Y: rows in several groups, each row roughly a mix of its group's directions
Y (99 x 10)
[[ 17   2  40  23 -18 -17  -6  -8 -31  19]
 [ -1  14 -21 -25  30   1  28  27 -15 -23]
 [ 16  46  12   9  -2  18  -8 -33  10 -16]
 [  7 -30  10 -15  -7  38  10  15 -16 -33]
 [-17 -39 -13  -3   1 -16   5  42  -2  21]
 [  4 -34  10  -3 -39  32 -13   8   8 -18]
 [  0 -24  -9  24   5 -24 -27  37  21  -7]
 [ 24  30  17   4 -15  29  -9 -29   5 -26]
 [ -3   4  34 -10   6  -5 -22 -45   3  26]
 [ -6  13  49  27  20  12 -18  -4  -7  12]
 [ 25 -18 -37  -6   0 -11  19  37  -8 -15]
 [-12 -19  43 -11   2  16  -5 -33  -1  23]
 [  1   1  33  16  -6  38  -5  33  -9 -21]
 [ -4 -34  -1  50  -1   7  -9  15  14 -16]
 [ 14 -12  -8  -7  -7  30 -24  44  -5 -24]
 [ 41 -17   5  31 -10  29  -8  19  -8  -7]
 [ 40   3 -15 -39  -3 -10  -5   8 -30   2]
 [ 38  -8   0  -3 -12  45 -13 -21  -2   8]
 [  5   4  36 -17 -10   6 -24 -40  -7  20]
 [  5  10  35  18   2 -35   2 -12 -27  25]
 [ 36  -9 -22 -35 -11  -6  -1 -26 -21 -10]
 [-46  15  22  13  10  27  15  14   5 -15]
 [ 39 -13  -8 -20  17 -40 -18   1  -2   8]
 [ 45 -21 -31  -1  -1   7  -2  28  -8 -11]
 [-28 -23 -15 -41  18   3  16   2 -10  23]
 [ 31 -40   9 -16 -11 -13  16  12 -28   9]
 [ 33 -32 -17  11 -26  23  -8  -4  -9 -23]
 [-37 -15  -1  21  15   0  15  30  29  17]
 [ 10 -32  19 -11 -11  36   7  13 -20 -29]
 [  1 -16  -9 -17 -13  31 -16 -45   8 -17]
 [ 21 -12  -3  -3 -25  43 -35  -7   0   9]
 [ -2  29 -12 -22  34  -2  15   9 -29 -25]
 [  3  22   0 -16 -23  24  -1 -45 -14  19]
 [ 11   4   5  -7 -38 -18  37   2 -29 -16]
 [ -6  15   3 -26  -8 -12   1 -46  12  33]
 [ -6  -3 -37 -24  31 -33  11   2   0  16]
 [  9  13 -24   4  -4 -21  55  -8  -4   1]
 [-29  19 -12 -11  39 -23 -22  19  13   1]
 [ 19 -33 -11  17 -13  14 -11  17 -20 -38]
 [ 11 -27  -7  34  30 -34  -4 -10   8  14]
 [ 33 -21 -17   6  20 -42  -5   8 -13  16]
 [-47  11  17  16  22   8  14  25   8 -13]
 [ 43   9 -10 -21 -28   7  12 -17 -26  -2]
 [ 13  38  13   2 -16   2   3 -42  18 -16]
 [ 35 -16 -12   3 -50  -4   2  -3  -4  17]
 [  2 -43 -25  15 -13 -14 -16  -6  17  28]
 [ -6   2 -17  19  16  43 -30  28   6   2]
 [-10  27   7   3  46   9   5   9  28  22]
 [ 22  14  18   4 -32  13 -27  35 -13 -12]
 [  5 -21   1  -8  14 -28 -10  50   0 -18]
 [  8 -15 -23 -42 -16 -26  23 -15  -4 -16]
 [ 33  -2   0   6 -24 -15  32 -35 -14   6]
 [ -9 -20 -14  27  25 -38   3  -6  23  20]
 [ 32  31   1  -7 -35  21 -10 -11 -19 -14]
 [ 35 -18   2  31   7  -8  -8  39 -15   1]
 [ 30 -16   6   0 -36  -3  35 -17 -21  -2]
 [-28  15  45  -1  -8  21 -29  -7   1   8]
 [  2  12  31  -4 -29  35 -17  19 -21 -13]
 [-34  39  24   0  14  23  18   7  10  -2]
 [-22  28   4   7  -7 -13  37 -20  20  27]
 [-16  -5  -2 -18  12  36   5 -38   1  31]
 [ 32  20   1 -10   6   9   4 -50 -10 -13]
 [-23  24   5   0  21 -22  15 -13  26  36]
 [  3 -32 -14  27  15   0  36 -19  18  17]
 [ -4  51  23   5 -11 -17   6  22   2 -17]
 [ 14  23  32   3  -6 -32  35 -20   4   3]
 [ 43 -11   6 -10 -22  36  -8 -19 -12   5]
 [-24 -12  -3  25  34  10  -6 -32  11  26]
 [ -5 -19 -33 -33  -6 -21  10 -36   4  -5]
 [-36  -9  12   5  18 -29  20 -33   4  13]
 [  6 -21 -28 -20  18  28 -12  39   1  -3]
 [-10 -26  -5  34   4 -30  34  -8  16   7]
 [ 24  -8 -30  -1 -30 -19  37 -12 -11  -3]
 [ 30  14  20  -3 -12  16 -13 -47  -5  13]
 [ 26  28  38  21 -10  13   3  27  -4  -6]
 [-20  26  23  -1  38 -14  19 -11 -24 -13]
 [ 34 -30 -12   5  15   3   5 -29  -2  33]
 [ 27   7   3  -9 -10  46  -5   6  -7 -36]
 [ 13  -5   3  14   0 -31  24   5 -45 -22]
 [ -7  -9 -28 -38  18   9   6 -23  -7  33]
 [ -8 -17 -29  15  -3  -2  14  49   4 -21]
 [-23 -25  25  36  22 -11  16   2  24   1]
 [ -7 -20 -44 -18 -17 -14  -7 -18  28  10]
 [-19   6  29  -8 -11  44 -15  23  -8 -17]
 [-14 -38   9  -8   8 -16  14  37 -27   7]
 [ -5  13   3   9 -10  -1  13  61 -11 -10]
 [-17  21   0  -7  26 -28  11 -12  23  38]
 [ 19  -7 -30   4 -17   6  12  50  12  -3]
 [ 41 -15  -8   5 -13  41  -9 -20   1   9]
 [ 24  21  13  22   3   1 -44  15  15 -20]
 [ -4  -2  18 -20 -20  31 -32 -35   7   5]
 [ 40 -10  15  26 -29  -2   6 -16 -25  10]
 [ 15  31  15   4  -1  34  -3 -32   2 -29]
 [-24   5  -7 -12   1  34  -4 -30   8 -39]
 [ -5 -35 -29 -20   2 -26  10 -29   4  18]
 [-21  23 -11  20  -1  21  18 -43  10  16]
 [ 18  -7  45   3 -24   9  -3  16 -29 -16]
 [-27   5  29  15  17  18 -32  22  21   9]
 [ -3 -25 -34   6  -2  -3  -7 -19  35  31]]
one row of each group, then the others: which group is each in?
[ 26  26 -20 -20 -13 -15  -3 -39 -13  16]	<6>
[ 10  52   4  15   1  -2  -4 -30  23   0]	<41>
[  6 -25 -43   9 -14  -6   7  13  37   8]	<20>

[ 46 -12 -18 -11 -19   8   8  34   8   5]	<41>
[-10 -47  11  -8 -14  20  18  29  -2 -16]	<41>
[-38 -16  18  16   9  13   4  44  -1  -5]	<41>
[-16 -38  -9   2   0 -21   7  38   2  26]	<41>
[-11 -26  -6   7  13   9  -1  56  -9  11]	<41>
[-41   7  28  34  20  -3  -7 -10   5  16]	<41>
[ 26 -10   4  39  -1   6  -3  32  16 -29]	<6>
[-19  -7 -32  22  14 -34  32   0  14   6]	<6>
[-37  -2  23 -36  20  -7 -20  -3  -5  18]	<6>
[-21  48   6   1   9   6  34 -10  -9 -17]	<6>
[-13 -41  19  -2 -11  -1   0  44  -5 -13]	<6>
